Each path below is one point turned by a fixed rotation once a step. After each direction that follows a path, write how fast that rotation turns it, in deg/step (0 if it stays still).
Each turn is a multiple of 5 degrees from 10 to 175, or 0.
Each row of a path follows its step; steps can be skipped.
Path 1:
step 1: [  1   1   3   1  -6  -1  -1   4  -3   6   3  -7   4   6 -13   2  -3 -14
  -7  -2  -6   2   5   7  -2  -8  13   5  -1   6  -4  -8  -1  -2  -2   2
  -5   3 -14  11   0  -1   0   1   0  13  -1  -5   5   7   3  17 -10   5
 -12   0  -4   0   3 -11   2  -1  -9  -9  -4   3  -9  -5  -9]
step 4: [ -6   8   0   4   7   6   2   4   1  -4   3  -3  -7   5 -12   0  -9   4
  -7   0   9   6   3   9  14  -8   5   1  -6   0   1  -9  -4 -15   8  -5
 -15   7   2   5   9  10   0  -3   0   5   3  -9   1  -7 -16   5  -3  -6
   7   6  -5  -6   4   1   7  -2   0   7   6   3   6  -8   0]
step 5: [ -7  -2   1   8   4   4  -6   1   4  -6   5  12   7  -1   0  -4  -1  -4
  -7   2   2 -11   1  -5   8   5   4  -3   8 -11  -2   2  -9  -9   3  -5
  -4 -11   6  -4   2  10  -1   1  -5   6  -5  17  -7  -8   4   0   6   7
  -5   8  -2  -2   2 -10  12   2   3  -5  17   4  -2  15   4]
step 6: [-12 -10   7   6  10   0  -7   4   3  -3   6   6  -3  -7  -7   4  -6  -1
   3  12   4   1   3   1  -2  17  -7  13  -2  -3  -1   2  -2  -2   6   3
  -2 -15   1   0   3   1  -6  -3   3  -2  -7   1   7   5  -8  -2  10   4
  14   7   1  12   1   6   7   1  -1   9 -11   4  -5  -6  -9]
step 7: [  4  -4  -1   3  13   0   1   4  -7  -4  -3  -1   8  -4  -5  -5   4   1
   9   7   2  -2 -16   0   1   7  -1   2   2   3  -9  -7 -12   2   4  -4
   7   9 -12  -7   3   5  -5   9  -3   6   0   5   5 -12 -13  -7   2  -8
  -1  -8   7  -4   2  13  15  -7  -1   3   9   1   4  -3   4]
step 8: [ -1   0  -5   3   2  -5   8   1  -5  -7  15   2  -5 -16  -3  -1   5  -3
  -7   1  11  -5   3   0   3   0  -4   8   1   7   0   5   5   8  10  -1
   8  -9   1  10   9  -3  -5   0   3 -11   2   8  -8  -2  13  -5   4  -3
  -2 -14  -1   0  -2   1   2  -9   5  10  14  -2 -11   1   4]
step 10: [ -3  -3   0   2  10   4   6   0  -9  -3  -4  -7  -1   0   5   2  -9  -5
  -5  -2  -3  -3 -14   2   1  -2   4  -3   5 -11   3  -6   6   6   4   7
  19  12   1  -7   2  -4   6   8  -6 -16  -1  12  -2   4   8   4  -5  -8
  11  -6  15  -4  -3   0  -3   2   0   4  -8   1   1   1   5]
step 11: [  6  12 -10  -3  -9  -5   3  10  -2  -1   3   2   6  -5 -11  -5   7  -3
  -4   5   4   6  -2  -7   2  -8   3   0   0  -4  -4   7  10   9  -2   3
   9  -2   8   7  -8  -4   9   6  -2 -13  -3  -5  10   5  -1 -11  -1  10
  -4   8   9   1 -11  11 -11   1   8  -2   3  -2   7  -3   5]
step 12: [  1  13  -7  -7 -10  -9  12 -11   3   1   0   0  -6   4  -2  -1  -6   8
   7   3  -6   2   9   5 -12  -9   4  -9  -1  -1   9   0   4  -7   9   5
   1   6   7  -6   8  10  13   6   4  -8  -3 -10 -10   6  -8   1  -3  -4
   6  -3   2  -3  -3   9  11   0   1  -7  -4   4  -2   5   1]
step 13: [  3   1   0  -9 -12   3   4  -4  -4   4  -4   2   1   7  -1  -6  -5   0
 -12   6 -15   0   2   4   5   4  17  -4  17   6  -8  -2   3  -1  -8   8
   0   1   4 -13   4   8   7  -5  -1  -1  -8   7   0  -5  11  -2   8   6
   5   3   4   1  -6 -10  -7   6   1  -3   1 -13  -2   0  -1]
step 14: [  9  -5  -3   0   0  -1   4  -4  -1   6 -12  -2   2   3  -3  -7   6   3
  -6  11  -9 -10   8   5  -5  -5  -5  -9   2   6   4   5   6   3   1   6
   1  -9  17   0 -10   6  -6   5   0  -2  -2  -2  12   7  -1   6   7   5
  -4   9 -11   7   6   9  -3  -1  -4  10 -16   7   2  -5  -4]
Directions:
[-3 -1 -1  0 -1  2  1 -3  0  3  0 -1  0  4 -1 -3  0 -2  0 -3  2 -1 -4  2
  2  1  2  1  0  3 -2 -2 -1 -2  1  1  1  2  0  1  0  1  0  0 -1  1 -1  2
  0  1  1  0  0  0  0  1  1 -2  0  2 -2 -1 -2  1  2 -1  0  0  1] -> 125
[ 0  4  0 -1  0  0  0 -1 -1 -2 -2  1 -1  3  1  2 -1 -4 -2 -1  1  2  1 -1
  1  0  1 -1 -3 -2  1  0 -1 -2 -1  2 -1 -1 -1  0 -2  3  2  0  0 -2  0  0
  0  2 -2  0 -2  0  2  1  1  2 -2  0 -1 -3  3  0  0 -1  2  2  2] -> 45
Path 2:
step 1: [  2   2  -4 -14  -1   5  -4  -1   7  -4  -1   3   3   3   2   6  10  -8
   4  -5  -5 -14  14   5  -1  -8   6   4   0   5  -5   2  -2   2   3   0
   4   3   3  -2  -4   0  21  -4   7  -3   3   9   2   7   1   3   8   3
  -2   3  11   5  -4 -11  -1 -14  11   5   6   7  -7  -9  11]
step 2: [  3   1   0  -2   2 -10  -4  -8  -6 -14  -1  -3  14   1   4   4   3   8
  -5   6   6 -11   9   5   1   3  11  -3  19  -7   5  -7   1   5   1   1
  12  -2  -4   0  -5  -8  10   0 -10   7   6   6  -3  10  -6  -3   0  -1
   9   2   5  -7   3  -7   9   1   6   2  11  -7   2  -1   7]
step 3: [  7  -4   0  -7   6   2   1   2   0 -15   5   2   0 -11  -2   6  -1  -9
   4   7  -6 -10   0   4   0  -9  -9   5  14  -1  -9 -16   1   1  -5   4
  12   2  -6   2   0  -2   2  -1  -2   7   3  -9  -3  -5   0  -6   0   1
  -3   0  -2   1  20 -10   6   1 -10  -4   5   3  -1 -14   0]
step 4: [  9  -5  10 -14   0   5   1  -9  10 -10  -2   2 -11   7   2   0   0  -6
  -4  -6  -4 -12  -2   5  -7  -1  -4   4   1  -2  -6  -2   7   7   0  -3
   0   4  -8  -7   3   0  10  -8  10   0  -2   9  -3   0  -1  -4  -4   3
   5   6  -3  10   0 -15   2  -5  14  -8  12   3 -12  -1   1]
step 7: [ -7   7   1 -19   1   9   6   3   3  -8   5  -1  -6   3   6  -5   3  -6
  -3   3   5 -10   1   3   3 -15  -4   3   6  -1  -4  10   3   5   2   5
   3  -1 -12   4  -1  -1   7  -3  13  -2   4  14   3   0  -3  -3   0   3
   1   3   5  -3  -8 -13  13  -9  -1   0  14   6  -2  -4  10]
step 8: [  6  -1  -2   2  -1   3  -3  -7  -3  -4  -3   2   1   3   0  -2   6  -3
  -9  10   6  -6  10   7   9   8   2   3   4  -6  -1  -5   4  11   7  -5
   6   4  -8   4 -18  -8   1  -8   0  11  12   8  -4  -4  -3  -5  -9   0
  -1  -1  -3 -11   5   0   6   4   0   0  24  -4  -3   3   2]
step 9: [  6  -6  -6   0  -3   7 -12   3  11  -4  -1   2   2  -4   4  10  11 -16
   0   5  -7  -2   6   3  -4  -9  -3  10   1   2 -10  -5   0  -1   9   8
   3   4   4   3  -5   1  -1  -7   1   4  19 -10   5   2  -1 -10  -6  -3
   0   9   3  -1  16 -12   1  -2   2   1   2   3  -4  -9  -3]
step 11: [-10  -6   0  -7   3  -1   3  -6 -11 -14   4   0   7   1  -1  -8   3  -7
  -7   8   6   3  10   3   0  -2   2  -8   6   0  -2  -7  -1  13   4   1
   9   1  -6   9   2  -1   0   5  -6  15   6  -1 -11  -5  -7  -2  -7  -1
  -3   4  -6   0  13   5   8  -5  10   3  14  -7   6  -6   8]
step 12: [  3 -12   7  -9  -4   6   2   2  15  -8  10  -2  -4   4   5   9   7  -9
   2  -2  -6   1   4  -5   8  -5  -1  -3   2   3 -13 -11   5   5  -1   5
   0   5  -4   6   0  -6 -11  -5   2   8   3  -6   8  -2   8  -2  -2  -3
   1  -8  -2   6  19  -8   7   0   4  -2  12   4  -4   1   7]
step 13: [ -9   2   4 -12  -6   9  -8  -7   7   0   7  -3  -5   4  -4   4  -4  -5
 -13  -6  10  -4  10  -3   2  -3   0  12   8  -3 -11   8   5   4   6  10
   4   0   2  -8   2   3   8  -6   9  -7   5   6   8   2  -3  -5  -2   5
   0   3   0   6   0   0  16   2  12   4  12   1  -8   2   6]
step 14: [ -2   3   1  -3 -11  11  -3  -5  -1  -5  -6 -14  15  -3  -6  -3  14   3
  -4   6   3  -1  21   4  -4   8  16   1   9  -5  -4  -4   4   3   2  -3
   8   7   1   0  -4   2   4  -2   3   2   9  -1  -7  -9  -2  -2  -5   0
  -7   0  -7  -3   8   4   8   1  -1  -1  13  -4   6  -6   4]
Directions:
[-2  0 -3  1  3 -1 -2  3  2 -1  1  0  0  1  1  0  1 -1  3 -2 -3  0  1  3
  0 -1  1  1  0  1 -2 -1  0 -3  1  2 -1  0 -1  1  2  0  0  2  4  2  0 -4
 -2 -1  2  3  0  0  1 -2 -2 -1 -2 -2  0  1  0 -2  1 -1 -2  2 -2] -> 125
[-1 -4  0 -1 -2  4  2  1  1  3 -1  1  1  1  2  1  2 -2  2  0  0  1 -3  0
  0 -1  3 -1  2  0  0  0  0 -2  0 -1 -1  3 -1  2  1  2 -1 -4 -1 -1  0  0
  1  0 -2  2  2  0  1  1  2  2 -1 -2 -2 -2  0 -2  1 -3 -1 -2 -1] -> 130
Path 3:
step 1: [  1  -3   4   9  -2  -8   7   2  -1   4  -5  -7  11  -9   1   1  11  -5
  -6   4  -3   8  -2   7   3  -1   7   3   2  -2  -6  -2   0   2 -12   4
   2  -2 -10  -6  -2   1  -3  -7  10  -3  11   1   3   9  16   9   2   7
   4   8  -5   7  12   2   5   6  -3 -11  10 -10   6  -3   3]
step 2: [  4  13  -1   4   2   0   6  -2   7  10 -11   9   0   6  -5  -6   3  -5
 -10   0  -8   4   2   2   0   7   5   2   8   4  -4  -1  13  -8 -10   1
  -3  -2  -2  -3  -4   3 -14  -8   5   6   2   8  -1  -2  -3  11  -9  -7
   1  12   4  -1   4  -5 -12  -5  -3  -4   5   1   7   9  -8]
step 4: [ -3 -12  -5  -1  -6   0   0   4  -1   3   5   1   0  -6   1  -5   3  -2
  -6  -5 -15   1   1  10   3  10  -2   0   5 -12  -4  -6   0   1  -9   4
   5  -7   3  -1  11  10 -14   0   7 -11  10  -6  -6  -3  -2  -2  -3   4
  -1  -2  14   5   6   8   0  -1  10   4   2  16   0  -1  -1]
step 6: [ -5  -4   4   0   3  -5  -3   0   8  17  -8  -4   4   8  13  -7   5  -9
  -8   6  -6   6  -3  -3   7   4   3   2   4   0  -3 -11   5   0 -16  -3
  -1   1  -1  -5  -1   0   6  -7   8  11   0   1   1   3   6   6   1   3
   7  -5  -9  -2  -1   7   7   9  -1  -6   9  10   8  -7   2]
step 7: [  0   4  -8   3  -8  -9   5   2   2  -3 -13  -3  -2   1  -8  -8   0 -10
  -5  -5  -1   5  -4 -11 -10  -4  -1   4  14 -10 -11 -11   1  -5 -10   3
 -10  -6  -3  -2  -8   2  -8   5  15   5   0   0   4  -3   4  13  -1  -9
   2   4   2  -3   4   4   2   1   2  -3  -6   1   7  -1  -8]
step 8: [  6  -5  -8   4 -10  -6   1  -1  -4  20  -7  -7  -9  -3   1   2 -10   1
  -7  -4  -3   8   1  10 -10  -1   9   7   1  -8   2  -1   3 -18  -1   6
  -1   8  -2  -3   1  15  -9   5   1  -3  -3   8  -3  -4  -3  -4  -1  -3
   0  10  -5  -5  -1   2   2  -3   5  -1  -3   7   8   1   3]
step 10: [ -5  -9  -3  -2 -12  -5   3   5   5   7  12  -5   5  -8   2 -17  -5  -5
   2   5  -7   4   4  -1   5   6   2   9   6   3  -4   2   8   5  -4   4
   5   0  -3   5   2   7  -5   3   1   1   3   7   8  -8  -1   6  13  -9
   1 -10  -2  -1   6  -8  -2   1  -9   8   0  11   3 -14  -2]
step 11: [ -8 -10   1  11  -9  -1   2   0   3  13  -3   6  13  -6   9  -1   1 -11
   1   6   3  -3  -4  -7  -2   0   5  -4  -2   0  -3   0  -4 -12  -3  -3
   0  -3  -3  -2   6  -1 -13  -2  18   9   0   5   1 -10  -1   7   7   3
  -2  -5  -8  -3  -6   8  10   4  -4  -9   7  -3   1  -8  -4]
step 12: [  8  -4 -10   5  -9 -11  -1  -5  -8   3  -2   0   5   5   0  -7   6  -5
  -2   0   8   0  -3  -5  -4  -1   9   8   7  -7  -6  -1   5  -7 -16   1
   4  -7   5  -3  -1   2  -7   5   9   4   0   3   9   7  14  -1  -5   7
  -7   3  -4  -3   0  -6 -12  10   2  -5   6  -5  15   0   0]
step 13: [  9   6  -8   8  -2  -1  15   1   2   3  -5  -6   2 -11   4   6  -5  -3
   0   9  -7   2  -5  -1  -8   3  12   8  -8  -7   0  -5   6  -4 -10  -2
  -6  -4  -8  -5  -6   7 -14   1  -4   5  -4   5  -2  -8   4  -3  -1  -5
   8  14   8  -2  -1  -8  -8  -2  -8   0   6   8   7   1   1]
step 14: [ 11   1  -7  -3 -11   2  -7   9   1  15  10   2  10   5   0   0  -9   5
  -3  12  -1  -4   1   9  -3  15  -7   6   5   4  -8  -1  -4  -3  -4  -1
 -10   3  -7  -2  -5   3 -12   0   0  -5  17   1  -3  -4   4  -1   7  -2
  -6  11   6   1  -1   4  -2  -1  -1  -3  -1   8   5  -1   0]
Directions:
[ 3  1 -2 -2  0 -2  0  1 -1 -1  0 -2 -2  0  3  1  3 -1  1  2 -1 -4  3  0
 -2  1 -1  1  1 -1  1  0 -1  1  2  3  1  1  1  0 -2  2 -2 -1  1  0 -2  1
 -1 -1 -2  0 -1 -2  0  4  1  0 -2 -1  1  0  3  1 -1  1  0  2  2] -> 70
[-2  2 -1  1  1 -2  2  1 -2 -3  0 -1  2 -4 -1  2  1 -1  0  0  1  1 -1 -2
 -2  0  1 -3 -2 -2  0  0 -2  1  1 -2 -1 -2 -2 -2 -3 -1 -1  0  0  0  0  0
 -1 -2 -1  0 -1 -2  1  0 -1  2  1  0  3  1 -2 -3 -2 -1 -3  0 -1] -> 175
